One turn sends every row of this set to another row. A few are shown first. Where does it send the rows asked after them?
pavo: [-14  -1  15   6   9  22  -3   1  -6  -9  13  -7   7  -7  12   0   4  -2
   0]
sodem: [ -3   2   1  -9  10  15   1 -14  -3  -7   7  -1  18   0  20   4   4  -8
  12]
tusid: [ -7   9  18   2  14  20   2   1  -5 -11   8 -17   9  -4  17   6  -5  -4
   7]
bod: [ -6   8   8  -8  11  18  -1 -11   5  19   9 -14   5  -8   1  16  26  -4
   3]
Gorel: [-4 13  0 10  6 13 -2  6 -4 -3  4 -5 10 -5 -1  4 22 -1  7]
ladap: [ -8   4  21 -14   5  13  -5   1  -3  -8   5 -10  15  -8  -7  14  12   1
   2]
Raso: [-10  -6  -1   4  12  18  -4  -7   9  24   6  -1   5   5   2   2   8  -7
  15]
pazom: [  3   5  -4 -15   5  17  -4 -19   8 -10   4  -6   5  -3  10   4  -8  -2
   1]
peme: [ -6   5  19 -16   3  13  -6  -1   0  -9   3 -11  11  -8 -10  14   8   3
   0]
Bav: [ -2   8   2 -13   6  17  -4 -14   8  19   6 -16  -2  -9  -2  19  18   0
  -3]
tima: [ -2   5  26   0   8  14  -5 -16  -9  23   6 -13   8  -5   9  13  -6  -2
   5]
Vukuz: [  4  10   5  14   9  16  -2 -12   1  26   7 -13  12  10  -6   8   5  -3
   9]
Fino: [  9   6  -2  10   6  14  -5 -12  -3  25   3 -12  11  10  -4  13   0  -3
   9]
bedu: [  0   6   9  -5   9  17  -2  -1  -7 -11   4 -17   4  -5  16  12 -14  -2
   4]
Kog: [  8  10   1  11   6  16  -5 -14   4  24   5 -15   7   9  -9   9  -1   0
   4]
vav: [ -8  -1   8  -2   3  22  -8  -3   0 -11   9 -10  -4 -10   4   2  -7   3
  -9]
Zos: [ -6   9  10  -4  12  21   2 -19  14 -10  12  -5  11  -3   9  -6   5  -4
   2]
lil: [ -5   2  17 -17   3  12  -6   1  -5  -9   3  -9  14  -8  -7  17   9   1
   3]
zeme: [  0  10   8  -1   9  24  -1 -15  14  12  11  -9   9  12 -11  -4  -6  -2
   4]
Ziben: [ -1   3   0 -13   7  15  -4 -11  -2  20   5 -14   5  -7   5  23  21  -4
   5]
lir: [  8   3  -6 -11   4  17  -5 -13   0  13   3  -8  12  13  -3   8 -14  -3
  10]
Nuneg: [ -3  11  16  -1  11  21  -1  -3   3 -12   7 -19   0  -6  10   5 -12   0
  -1]
bibu: [ 1 14 -3  5  2 14 -6  1  5 -4  3 -9  0 -7 -9  2 13  5 -3]
Doku: [ -2   5   7   0  11  19   1 -10  -1  15   9  -5  22  15   2   2   1  -9
  18]
Pitin: [-3 -8 -9 -3  8 16 -8 -9  7 23  1 -1  0  5  1  7  0 -4 13]
lurag: [  4   9 -11   1   0   9  -6   4  -7  -3  -2  -6   5  -5  -1  11  12   2
   5]
mogo: [ -2   7  28   1   8  15  -6 -18  -4  22   7 -15   4  -7   5  10  -8   0
   0]
Katir: [ -7  -7   3  -4   3  18  -7   1 -14 -10   6  -7   5  -7  15  10  -5  -1
   2]
moku: [  1   5  22  -3   5  13  -7 -17  -8  22   4 -14   3  -5   7  15 -11   0
   2]
tak: [ -6  -3  -2   1   9  19  -6 -11  16  23   5  -4  -3   4  -4   1   2  -3
   7]

bedu turns into Nuneg
zeme turns into Doku
Kog turns into Vukuz
And these:
Pitin turns into tak
mogo turns into tima
pazom turns into Zos
Gorel turns into lurag
Bav turns into bod
vav turns into pavo
lil turns into peme

One turn sends every row of this set to another row. A few are shown first. Where does it send the rows asked after them?
Vamup: [  8   1   9 -10  -6  10  -9 -20   4   9 -12   5   4  -7   5   8  -3  -5
  -8  -4  -3  19   1   9  -1  -1  -5   1   9  -8   0  10   8 -14   4]
garin: [  8  -2   4  -5   4   7 -10   4  14   0   5  16  -5 -13  -3   7  -9  11
  -3  11  -3   5 -17  10   6   9  13  11  -8   2  -5   9   4  -6   0]
luf: [-10  16  -8  11  -3   4  -8 -11  -6   2 -14   6  -2  -3  -3  14   4  -7
  -2  -7   4  -3  -3   4  15  -8  -7 -12  -1  -2  -4  10   8  -3   3]
deloz: [ -4  11 -14  14  -6   5  -7  -9  -8   1  -6   4  -2   2  -5  17   6 -13
  -7  -6   4  -4  -4   4  16  -5   3 -10  -1   4   0  11   4   0   6]
Bez: [ 13  -5   3  -3  -4  10 -11 -17   6   7 -14   2   5   0  -2   4  -1  -6
  -8  -2  -8  18  -1   9  -9  -2  -9   3   9  -7   2  16   8  -7  -6]
Sutib: [  4  -4   5  -6  10   7  -8   7  17   0   8  18  -2  -9  -5   2 -10  12
   2   6  -4   4 -11   7   5   5   9  12  -8   7  -2   7   3  -3   1]
tar: [  9   9 -10  -5  -5   0  -2   1   5   6  -6  -2   7  -8  -5  -4  -9   9
   3   8  -7  -8  -7  11   6  -3  12  17  -6  13   8  -6  -2  13  -9]
kovok: [ 11  -1   4  -7  -8   8 -10 -19   9   5 -14   3   2  -4   0   4  -1  -4
  -8  -6  -5  17  -3   7  -5  -1  -9   6  12  -6  -1  15   6 -14   2]
Leto: [ -8  -1   7   3 -15   6 -13  -7  -9 -10   5   0 -10  -5  -5   5  -6  13
   5  -1  -5  -7  -9   5  12  14  -7  -6  -6  -6  10  -2  -1   4   0]
zor: [  7   0   0  -8   5   7 -13   6  16   4   2  17  -3 -16  -4   6 -16   8
  -7  10  -5   7 -12   9   4   5  15  10  -4   3   1   7   6  -5  -2]
Gol: [ -2   1  -5  -4  -2 -14  -1   2   1  17  -5   6   5  12   0  -6  -5 -11
 -11   0  -3  -6   3   1  -3  -2  14 -10   0   1   0  11 -10   6   4]
felir: [  0  -2  -3   0  -8   1 -16 -12  -5  -4  -6   5   2   1  12  -2 -13  -8
 -14  11   4  -4   0 -17 -11   0  -9   4  -6  -3 -19  -4   3   9   1]
mulor: [  3  -5  -3  -8  -5 -13   4   3  -1  14  -1   5  -1  10   2   3  -4 -14
  -7  -1  -8  -1   5  -5  -5  -1  11 -10   6   0   2   4 -10   7   0]
bifed: [ 15   4 -12  -7   0   0  -5   0   4   8  -5  -4   6  -8  -4  -1 -13  12
   1   3  -6  -8 -11  11   4  -5  16  10  -5  11   7  -3  -3   9 -10]
nafil: [ 13   5  -7  -7  -6   6  -3   4   5   4  -3   0   6 -10  -3  -5  -7  12
   9   3  -6  -1  -5  12   7  -5   9  12 -11   9   7  -7  -5  12 -10]
loso: [ -8  -7   1   2 -16   3 -16  -7  -3  -9   6   3  -4 -11  -4   2  -8  17
   3  -2  -1  -7 -10  11  10  16  -4  -1 -14  -7   3   2  -5   4  -1]
vedab: [-16  -4  11  -4  -1   4   1  -8  15  -5  -1   2   7 -16  -6   1  -7   5
   0   6  -2 -15  -3  -4  -4  16  -6   7  -3   1   3  -7  11   8  -1]
Kifa: [ 16  -1   5  -8  -6   7 -11 -18   5   8 -20   7   5  -4   7   5  -3   0
  -8   5  -2  18   1   8  -8  -3  -4   3   4  -9   3  15   9  -6   3]
num: [  3  -9  -2   6  -8  -1 -11 -13  -7  -5  -8   4   3  -6  17  -1 -11 -11
 -10  16   2  -2  -4 -14 -10  -3  -3   9   0   0 -15  -7   5   0   4]
dudap: [-11   0   3   1 -17   6 -13  -6  -6  -8   3  -4  -8 -10  -3   1  -2  15
   4  -4  -7  -4 -12  12  10  12  -4  -2  -9  -7   7  -1  -7   6  -1]
Kuf: [  6  -9  -7   5  -6   3 -13 -14  -6  -2  -9   5   4  -4   9   2  -9 -13
 -14  16   2   1   1 -14 -11   2  -5  12  -4  -3 -15  -6   9   3   2]
neni: [  1  -5  -4   4  -7   1 -19 -19  -7  -5  -3   4   7  -1  17   1 -13  -8
 -11  11   3  -7  -6 -13 -10  -3  -2   4   4   0 -15  -5   5   1   1]
nubid: [ -4  -2  -4  -7   0 -14   0  -2  -4  15   4  -5   9   9   3  -5  -8 -12
 -13  -1  -5  -3   5   3  -7  -2   8 -10   3   2  -4   3  -9   9   1]
susab: [ -8  13 -10  13 -10   7  -4  -8  -6  -3  -6   2   3  -1  -6  13   1 -11
  -8  -2   5   0  -4   6  18  -8   1 -12   1   5  -4  16   7  -1   3]
Nila: [-15  -3   4   1  -4   1  -4  -8  15  -5  -3   5   9 -20  -4   2  -4   9
   3   4   2 -19   1   1   1  13  -5   8  -3   1   8  -9   8  10  -2]
Mem: [-14  -4   7   3  -2   7  -3  -7  10  -7  -2   0   6 -12  -7  -4  -4   5
   0   8  -1 -17  -1  -4  -2  16  -9   3   1  -5   4 -11  12   9  -7]
biki: [  0  -3  -7  -9  -6 -18   5   5  -1  12   2  -1   4   5   1   1  -4 -13
 -10   1  -6  -1   3   0  -7  -1   6 -12   4   0  -3   5  -9  11   2]
dubu: [-11  12 -10   9  -9   4  -7  -7 -12   0  -8   6   5  -7  -7  16  -2 -12
  -7   0   4  -2  -1   4  16  -9   0 -13   2  -1  -4  11  10  -4  -2]

neni turns into Bez
Sutib turns into loso
Mem turns into zor
And these:
susab turns into biki
Kuf turns into Vamup
vedab turns into garin
Kifa turns into luf

One turn sends every row of this set to another row. A few are shown first. Where does it send the rows asked after them?
gulaf: [  6  14   9  -7  -1   7   7  -7  -7  -9  11  -8  -8  -7   3 -11  -3  -2
  -5   6   6   3]
sok: [  7   3   4   1 -12  -2   4   5  -5  20   8  -4 -12 -10  -2   5   7   1
   2  10  -3   4]
tarez: [ -2  -4  -9  -6  -1  -5  -4   5  11 -12  -8   9  -4  -8   6  -9   3   4
   9  -9  -2  -8]
Pobe: [  5  -4   3  15  11   5  -1   3  -1  -1  -7   7  -8  -2   1  15 -17   7
   3  -2   1 -11]
ket: [-2 -4 -8 -4  6 -9  8  2  3  2 -5  5  9  2 14  0  4 15  1 -1 -2 17]
kemud: [  4   9  10  -3 -11   0  -6   0  -6   9   6   2 -12  -9   2   9  12 -12
  -4  12   3   0]
kapip: [ -7  -5  -6   1  14   1 -20  -4 -10  -7   7  -3  -5  -5 -10  -1  -9  -1
  -7   3  -7   6]
vibaf: [  5  -6   5  16  10   3 -10  -2   0  -6  -9  10  -7   4   6  13  -8  -5
  -3   0   3  -9]
vogun: [  9   4   9 -18  -1   9  -3  -3 -19  -8   8  -8  -7  -3   4  -4   1   8
  -5   0   3  -2]
Sodan: [ -1  -3   9  15  17   7   5   3   8  -1  -6   2   0   5   5   5 -12  -1
  -9   2   2  -2]
Fur: [ -1   4  -6  -1   6 -12   4   3  -1  -3 -10   3   9   1  22  -5   7   2
  -4   9   0  10]
Zan: [  0   8  -9  -2   8 -10   9   6  -2  -2 -10   2   8  -1  19  -6   3   8
  -4   6   2  10]
meb: [  1   8   9   1 -12   0  -3   3  -5  12   5   0 -10 -13   9  11  12  -8
  -5  14  -2   1]
rogi: [ -2  -6 -12  -6  -6  -2  -9   5  13 -12  -8   7  -5 -11   7  -2   4   6
   7 -10  -2  -5]
tel: [  8   8  10  -8  -2  10   5  -9  -9 -11   7 -11 -10  -9   4  -7  -1   3
  -9   4   9   1]
koz: [ 0 -3 -2 -7  8 -8 11  2 -2  3 -6  7  8  6 15 -3  8 14 -3 -1 -5 12]
firem: [  1  -2   8  11  18   7   4   5   5   2  -6   3   3   4   3   5 -15  -3
 -11   2   2  -5]
zaze: [ -8   2  -4 -16   1   0  -7   8   1  -9 -10  14  -1 -10  10   7   6  10
   5  -9  -2 -10]
gamo: [  3  -5  -9  -5  -6  -4  -6   7   9  -8  -8   8  -9 -10   6  -4   6   5
   8  -9  -5 -13]
tad: [  9  -4   4   1 -14  -5   0   4  -5  16   6  -7 -12  -7  -1   2   6  -3
   6  12  -5   1]
tav: [  6   3  10   0 -11   0  -1  -1  -5  12   2  -3 -14 -10   2  12  13  -8
  -7  12   5   3]
Bogan: [ -3  -5  -5  -3  -6  -2  -3   3  13 -11  -6   7  -7 -13   8  -6   4   5
   7  -8  -9 -12]
ritem: [ -7   8 -10  10   5   4 -19  -2  -5   5  -1  -6  -1  -5  -8   6  -8   5
  -3  16  -4   5]
Fis: [  6   7   5   2 -12  -2  -5   3  -6  14   5  -1 -10  -8   6   6  14 -10
  -5  14   1   4]
dudi: [ -5  -6  -6   2  13   1 -20  -4  -8  -7   4  -8  -7  -3 -11  -1  -8   1
  -4   5  -7   7]
zibi: [  6  -5   4  15  10   3  -9  -2  -1  -3  -6  15  -6   2   4  13 -10  -5
  -5  -1   2 -11]
Dudam: [  9   2   6  -1 -12  -2   3   2  -5  14   8  -5 -16 -10  -7   3   3  -2
   6  10  -1  -1]
vilug: [  6   8   8  -8  -2   9   3  -6  -9 -13  13  -8 -10  -8   5 -13  -1   2
  -6  -1   2   0]
bisi: [ 11   0  12 -14  -2   9   2  -9 -16  -7   6 -10  -8  -3   0  -2   1   7
  -7   1   7   0]
muzo: [ 10   3  13 -18  -1   7   1  -6 -18  -2   9  -7  -5   2   0  -3   1   5
  -3   4   4   2]
nir: [  5  -6   6   6  17   5  -3   8  -3   1 -13  -2   3  11   4  10 -13   2
  -5   5   5  -6]
firal: [ -3  -4  -4  -4   5 -10  10   2   2   6  -6  11   8   3  10  -1   7  13
   5  -1  -5  10]
veru: [-14   4   0   0  15   7 -16  -3  -8  -6   6  -3  -6 -10  -6   9  -9   6
  -9   4  -8   6]
mati: [-10   0  -5   9   5   6 -17  -8  -2  10   5   3   2  -1 -12   3  -3   6
  -7  10  -8   6]
Mun: [ -2  -2  -2  -5   6 -10  13   3  -3   6  -6   5   8   1  14   0   3  18
   2   2  -8  10]
kel: [ -7   6 -10   8   6   4 -20  -3  -5   8   0  -2   2  -4 -10   4  -7   4
  -5  14  -3   4]
pafi: [-12   2  -3  -1  16   5 -16  -1 -11  -4   7  -1  -4 -11  -8   6 -11   5
  -8   3  -8   5]
menim: [  6  -1  14 -16  -2  10  -1  -8 -17  -7  10  -6  -4   1   7  -4   3   7
  -5   1  -1   0]
Didi: [ -5  -2  -7 -12  -4   2 -10   8   8  -8  -9   9  -2 -12   9   9   6  12
   5 -10  -2  -6]
fab: [  6  10   6  -7  -3   7   4  -4 -11 -13   9 -13  -6  -9   9 -13  -6   3
  -4   6   3  -1]
luz: [ -2   4 -11  -4   6 -10   3   5   1  -3 -10   4   9  -1  19   1   4   8
  -2   4   4  16]
Kamu: [ -4   8 -11  -2   6 -12   3   7   1  -1 -12   7   8  -1  18  -2   6   3
   1   7   4   9]
sof: [-10  -2  -2   9   5   7 -18 -10  -1   7   4   1  -1   1 -11   6  -1   6
  -6   9 -10   8]
bubi: [  6  -7   6   5  18   5  -2   8  -2   3 -10   1   4  10   2   6 -14  -2
  -8   3   4  -6]
Sor: [ -4   3  -4 -10  -3   1  -7   8   5  -6  -9  13  -6 -14  12   7   9   8
   2  -8  -4 -13]
luv: [ -3  -1  -4 -14  -4   0 -11   8   0  -8 -12   9  -3 -11  13   7   6   9
   4  -5  -5 -15]
zon: [  9   0   6   2 -12  -2   5   1  -4  14   3  -8 -16 -12  -4   6   6  -3
   0  11   3   2]
fimu: [  8  -3   1  15  10   3  -3   2  -3   0  -6  11  -7  -2   1  13 -18   3
   1  -1   1 -13]

mati turns into zibi
Fis turns into gamo
kemud turns into tarez
And these:
Sodan turns into sof
menim turns into Fur
ket turns into tav

